One turn moves every row onto another: examples first, then more rows asked:
nal: [  6   2 -12  -5  14 -26   8   6  10   1  -5  11  14]
ves: [ 13   2 -18   0  14 -11   0   4 -15   6 -20  -3  21]
kap: [ -5  -7 -14  -5   9   7   1   7  12  -3  -3   0  10]
gevem: [ 17   0 -12   1   9 -12  12   5 -25   6  -4   1   9]
vavid: [-10  -6 -13  -7  -5 -10   1  11  -6 -10 -25   1  -1]
runo: [  8  11 -11   1  10 -10   1  -1 -20  -1 -17   1  -4]
Gud: [-15   2  -3  -5   6 -12  17  16 -20  -6  -8   4   5]
kog: [ 10  -4   1  -5  15 -10  16   7 -16   0 -12  -3  24]
teb: [ 15 -16  -1  -6  -2  -7  13   8 -17   0  -6   5  11]
nub: [ 20  -6  -7  -4   5 -13  11   0 -10  -3 -19  -7   6]
luvap: [ -2  -8 -10  -4   6   5  10   8   6  -4   8   3   0]
Daf: [-15   7 -20  -1   7 -11   2  16 -22   2 -11   6   8]
kesim: [  6  -7 -14  -5   5 -21   3  10   6   4   2  20  12]
rilet: [  4  -1 -12  -6  13 -24   4   8  11   2  -6  13  19]
zaf: [ 10  -1 -16  -3   7 -26   6   6   7   2  -1  15   5]
fof: [ -4   5 -21  -1  18   3   1   5   7   1  -1  -3   9]
selas: [-11  -6  -4  -9  -2 -11  10  12  -7 -13 -22  -1   0]
soti: [  4  12  -2  -3  17 -10   6  -1 -16  -4 -21  -3   4]
sep: [  4  -8 -10  -7   6 -21   5  10   8   2  -1  19  16]
Ginip: [ 12 -15  -6  -7   4  -5   1   6  -7  -1 -22   1  23]
Putus: [  0   6  -1  -6  16  -5   0   2 -10  -5 -27  -2  15]
mida: [  0  -3 -23  -1   6   4  -1   6   5   1   3   2  -1]
Gugef: [ -4  -9   5  -8   4   3   0   9 -16  -3 -16  12  17]
zef: [-6  0 -9 -4 18  3 12  7  7 -3  4 -2 11]
gabit: [  1   0 -14  -3  12   0   8   2  11  -6  -2  -6  -2]
tofe: [  2  -4 -10  -7  11 -22   6  10   9   3  -2  17  20]
Seb: [-15   3 -23  -3   4  -9  -5  15 -16   0 -19   5   9]
Dena: [  9   1  -7  -1  -1  -7   1   1 -21  -2 -13   6 -10]
ded: [ -6   1   2  -6  15   0  -1   8 -15  -2 -20   6  23]
Vas: [  4  -4  -5  -2  -2  -1   1   7 -26   1  -5  14  -2]
Rar: [-11  -2  -1  -7   2 -13  17  13 -13 -11 -14   0  -1]
namin: [-11  -1 -21  -4  -1 -10  -5  12  -9  -5 -25   2   3]
sobo: [ -1 -10  -4  -5  -2   3  -6   9 -20   0 -12  16   9]
Rav: [ 18 -11 -19  -1  -2  -7  -3   5 -17   5 -15   4   8]
baz: [  8   3 -16  -3  12 -27   7   6   7   2  -2  12   9]
gen: [-16   8 -11  -3  10 -12  11  16 -22  -1  -8   4   8]
Zelo: [ -7  -3 -17  -2  13   7   3  11   1   2   8   5  11]
zev: [  8  -4 -14  -4   5 -24   7   8   4   3   3  18   7]
vukas: [ -2   4 -17   0  14   1  10   6   0   1   9  -1   0]
Keto: [  9  -9 -12  -3   7  -4   2  12 -22   8  -7   9  26]

runo goes to Dena
Zelo goes to kap
Where do these go?
Rav goes to teb
zev goes to kesim
selas goes to gen

